Named turns come first, each shown by rows before and after it. Which turns, in which order, take the first row of each pair that follows to the second? Write the first one first, as in the answered first pair.
zizu:
[ -3   9 -20 -21   3   7 -35 -20  19   4 -13 -33 -13] |-> [  1  18   4  17  35  13  21  -5  24  22   0 -12  17]
[-23  -3  -7  30  32 -11  28  14  24   5   0  -9  18] |-> [-36  -7  20   2  10   5 -33 -23 -12 -11 -10  24  -9]
[-15  37   0   5 -18   9 -14 -27 -36  -6  34  35  21] |-> [  0  27 -53 -14 -28 -18 -13  -6  -4 -10  29 -17  20]
[  6 -24  -7 -25   1 -20 -33   0  -4 -13  10  -3 -10] |-> [ 14 -14  -2   4  28 -25  15  21   9   4  19   0  14]
Mer:
[ -3  52 -19  -5 -40 -11 -16  12 -16  20   8 -23  -2] |-> [  7  24  35  21 -26  21  10  33 -32  35 -10  -3 -12]
[ 16   9  -7 -22 -23  -5 -42 -32 -29  22   7   0  -9] |-> [ 32   5   2  -5 -29   9 -20 -10 -29  44  -3  -6 -14]
[ 59 -69 -31   9  42 -16  36  17  67   1  -6 -51   7] |-> [ 39 -95   9  10  63   0  31   7  57 -29  -2 -13  -1]
[ 22  -6  30  -8 -14  -5 -19   0  -8  12  -4  13   1] |-> [ 13  -1  16 -16 -12 -14 -31  -6  -4   5   4  14   3]
sudok:
[-27  10   3  -8 -22  -4 -13  -2   1 -38   5   3 -19] |-> [-12 -16  17  -1 -22  10   2  21   4 -24 -11  -7 -26]
[ 37   1 -23  -2  12  -8 -22 -41 -11  44   5 -16  28] |-> [ 45 -15   1  14  14   9  -5 -28 -13  57  -5 -14  25]
[ 0 25  7 26 -5 -1 38 33  2 -2  9 -5  4] |-> [-10  36 -24   9 -14 -19  18  16   7 -16  16 -12   8]
vil:
[  1  10  17   7 -48  24   1  11 -17  24 -32 -13 -22] |-> [-23   7  31  28   2  18  43  28   9 -15 -12   4  -3]
[ 17 -34 -26 -12 -11  -9   4   5   9  -6   5 -32  -9] |-> [ -2 -26   2 -18 -27  15 -12   4 -11 -19  -6 -11 -27]
[ -4  21  29 -10 -47  11   8  34 -47  28 -46  -9 -23] |-> [-28  10  38  11  14  -5  65  54 -13 -20 -23   3   6]
Then:
(2 to 4 turns a pair)
[ 16 -47  40  -4  23  37  -4   3 -21  21   1  30   9] |-> [  4  -2 -27 -28  37 -17 -25 -28   7   0  43   9  42]
vil then sudok then zizu
[ 25 -67   6   3  25   3  13  22  28   3 -17   3   5] |-> [ 24 -59 -18 -28  10 -11 -45 -12  22   0 -16  -1  -1]
Mer then vil
[  5   4 -25 -23   0   5 -26  -8  21 -12  -6 -17 -27] |-> [  6   5  16   6   0  34  11  22   7   8 -21   2 -33]
vil then Mer then Mer then zizu
[-48 -26  44   7   6  26   6 -20   4 -68  -2  30 -26] |-> [ -3 -29 -44 -24 -30  -4  -9  -6  32 -36 -19 -56 -33]
zizu then vil
[ 30  52 -49  -3  -4 -13   4  -8  -3  31  15 -27  18] |-> [ 28  49   3   9 -14  20   2  -7 -36  54  -1  10   7]
sudok then sudok then zizu then Mer
[  7  -9   3   2   9  10  35  32   8  16 -37  -3   2] |-> [ -3  11 -42 -22   1 -16   1   4  18  -7 -21 -22   3]
Mer then sudok then Mer
[ 47 -56   4  60  46  18  18  23  27  50 -28 -31  13] |-> [ 26  -3 -73  23  43 -32 -22  -6  50  20   8 -57  35]
zizu then sudok then zizu
[  9   2   0  16 -20  12  15  46  16  13 -32 -25 -19] |-> [-22   2 -11   5   8 -10  19  29  39 -40  -9 -15  -3]
vil then Mer then sudok then zizu
[ -8 -20 -36 -18 -31  -3  -2  23  24 -23 -19 -49 -23] |-> [-14   3  18   7 -53  33  11  34 -15  15 -36 -10 -31]
vil then zizu then vil then vil
[ 17  -3  69 -13 -21  42 -27  10 -36  41   8  37   3] |-> [-15  56 -39 -38 -29 -24 -18  25  23  -7  38 -33  26]
sudok then vil then Mer
[  3 -26 -51 -22 -38   7  29  28  23 -38 -15 -57 -25] |-> [-13 -57   7 -21 -21  37   9   4  -1 -68 -21  -4 -45]
Mer then vil then vil then Mer
[  4  19  14  21 -41  17  25  31   0   4 -38 -31 -34] |-> [ 33  15  -9  24 -22   0  32  26  14  26 -27 -48 -10]
zizu then vil then vil
[-19  17 -20  23  27   4  74  22  26 -21   7   0   5] |-> [-38  10  15  14  31  17  48  -8   3 -38   9  45  -7]
Mer then zizu then zizu then zizu
[ 40  10  31  46  14  63  40  57 -47  43 -28 -14   1] |-> [ 17  -9  18 -13 -32  66 -55  11 -70   6 -46 -10 -41]
vil then zizu
[ 23 -23 -28 -33 -43 -18 -63 -26  -4  23 -23 -46 -10] |-> [-41 -48  26 -27 -23   4 -35  -6  -2 -65 -28  -5 -29]
vil then sudok
[ 12  -8  28  -2  -9  10 -31 -25 -26  28  -1  20  -5] |-> [  4   7  22  -2 -37  19 -21  -2 -30  30 -15   9 -15]
sudok then zizu then vil
[-13 -61  16 -17   7 -15  32  28  21 -26   4 -44 -10] |-> [-29 -44  52  -3  29   0  34  10   3 -35  21  -3   4]
Mer then zizu
[ -6 -21  -2   1  20  -2  23  26  10   3   0 -17  -6] |-> [  5 -25   2  -1  32  -4  18  10  10   7   5  -5   4]
zizu then vil
[-10 -23  17   4   2  22  51  68  47 -23 -33   8  10] |-> [-29  52  14  -2  21 -10  15  -4  24 -11  23  57  55]
sudok then zizu then vil then zizu
[ 14 -55  -7  14  30  -5  55  55  44 -13 -15 -31   4] |-> [  9  66 -45 -17 -38 -22 -28 -18 -14  52   9 -13  23]
sudok then Mer then vil
[ 23   5  -9 -28  50 -19 -26 -63  16  13  20  18  42] |-> [ 21  50 -42 -31  11 -31 -17 -44  19  28  18 -11  42]
vil then vil then Mer
[  7 -18  29 -17 -19  28 -32 -11 -35  -2 -21  19 -32] |-> [ 28  34 -40  -3   3 -23   9  -4   9  31  13 -21  27]
zizu then sudok then vil then sudok
[ 39 -23  10  -8 -35  31 -11 -12 -15  14 -20 -27 -16] |-> [  5 -39  29   4  25  23  22 -13  11 -44   8   5   3]
Mer then vil
[-15 -25  46  27  12  40  27  26 -15  10 -10   3 -17] |-> [-12  48 -39   8 -27  -2  13  15  -3  34   8 -40   1]
sudok then Mer
[ -5  10 -22 -28  30 -37  -7 -24   8 -36  32 -12  34] |-> [  4  40 -17  -2  24 -37  16 -13   2  -1  35 -10  48]
sudok then sudok then Mer
[ 24  25  44  32  16  31  28  -2 -27  51 -17  50  -9] |-> [ -3  18  28  13  65  -1   7 -41  -3 -11  26  62  13]
vil then Mer
[-27 -11  48  10 -35  30   0  30 -11 -13 -11   8 -32] |-> [-24  43  19  34 -18  -3  38  44   9  13  16  -3  16]
Mer then Mer then zizu
[ 42 -15 -60 -13  20 -24 -30 -43   4  46  -1 -34  26] |-> [ -4  28  16  10  30   5 -27 -61 -39  32  18  46  30]
Mer then sudok then vil
[ 18  15  29 -18  -5  25   9 -14 -17  63 -15  -4  -6] |-> [  7  19 -18 -15   5   1  40  21  22  38  -7 -48   1]
vil then Mer then zizu then Mer
[ 36   7  -5 -12 -12  12 -21 -34 -14  57  15  -3   0] |-> [ 24 -15  11   0  50   1  10 -31  17  15  38  12  23]
Mer then vil then vil then Mer
[ 17   6 -37  -6 -23  -4 -27  -4  11   7 -18 -33   0] |-> [ -7  13  27  20  28  12   0 -13  -2  -6   5  35  24]
zizu then Mer
[-26  12  33 -13   3   8 -10 -22  -5 -13  -5  28  -7] |-> [-12 -17  45  -2   0  20  11   2  -1   1 -21  19 -17]
sudok then sudok
[ 22  20  -1   0   1  -9 -29 -17 -12  37  -1   0   8] |-> [ -3  45 -24   6   0 -26 -11  -3   5   7  10 -12  15]
vil then Mer then zizu
[ 31 -16   3 -14 -14 -13 -19   3  -4  31 -10 -23 -21] |-> [ 15  -9  42   9   3   7  12  14 -19  30  -9  10 -12]
zizu then vil
[  7 -32  21  26  26  17  20   9  22 -10 -10   4   8] |-> [  8 -13 -22 -16 -20   1 -41 -21  10  -5 -11 -17 -10]
Mer then sudok then Mer then vil
[ 26  37  -4  10 -28  -2  37  14 -12  77   5 -23  12] |-> [  5  19  58  20  -4  26  42   4 -32  56   2  30  10]
sudok then Mer
[-36  34  37  16   2  28  28  21 -16 -13   9  46  -2] |-> [ -7 -24  -6  12  21  11  54  53  37 -24   0 -11  -6]
zizu then Mer then Mer then vil
[ -5  64   2  -4 -33  -3  -3   1 -31  29   3  14   2] |-> [-22  28   1 -27 -31  -5 -39 -18 -31 -20  -3  20 -23]
Mer then vil then zizu
[ -3  19   7   9  30 -26  -1  -4   1 -25  24  34  17] |-> [ 19  21  23  28   0  -3  17  28 -16  25  -3  30   6]
Mer then vil then zizu then Mer
[ -3   7   7 -13 -33  -3 -41 -18 -20 -31   3 -19 -33] |-> [-29  10  26   5 -16  -2  -3  11  -5 -63   8  -6 -29]
sudok then Mer then Mer then vil
[ 26 -30  12  11  12  13  10   8   3   9  -9 -10  -7] |-> [ 33  -8   4   8  -6  12   3   6  -7  31 -16 -16  -6]
zizu then sudok then Mer then sudok
[-27 -12  14   1 -26  13  -3  16   3 -53  -7  -5 -44] |-> [-13 -24 -14 -19 -15  -2 -31  -5  11 -54  -2 -17 -39]
vil then zizu then zizu
[-27 -21 -15 -18 -29 -22  -6   5 -22 -55 -17 -25 -27] |-> [ 31 -24 -13  -5 -41 -13  -2   7 -35  22 -33 -37 -21]
sudok then vil then vil
[-19 -12  56  17  -5  36  24  23  -7 -10 -14  37  -9] |-> [  6 -49 -15 -25  31 -15 -26 -22  33 -29   8   2   6]
vil then Mer then zizu then vil
[-21  29  29  -5  20  13  12 -15 -21   1  16  34  -2] |-> [  2  21  -8 -32 -23  10 -28 -22 -24  23  -6  -1 -19]
vil then Mer then sudok then vil
[  0  17 -25  -4 -24 -30  -6  20  14  22  -3 -44   0] |-> [ -4  30  21  25   9 -16  21  12  -2  42  10   1  25]
zizu then vil
[-21  65  29  23 -13  11  17   9  13  33  18  17   4] |-> [-23  55  14 -14 -35  10 -39 -22   1  24  12  13 -17]
vil then zizu
[-28  28 -16 -21 -33  -5 -25   1  -7 -26   4  -7 -16] |-> [  1  25  29  11 -10  18  -8  -2 -30  35  -3  26   3]
zizu then Mer then vil then zizu
[  9  32  21  18  -4  -1   0 -32 -14   9   0  39  17] |-> [ 11 -10  17  -4 -41  18 -17 -10 -12  -5 -31  12 -23]
vil then sudok then vil then sudok
[-11   2 -37 -12   5 -21  -5  -4  28 -25  13 -17   2] |-> [-27  13 -12   4  10 -11  23  12  27 -31  14  -3   2]
vil then vil then zizu
[ 12 -53  39   3  -2  20  14  12  -6   8 -24  12 -19] |-> [ 20  10  17  16 -24  13  31  19 -15  53 -11   5   5]
sudok then Mer then Mer
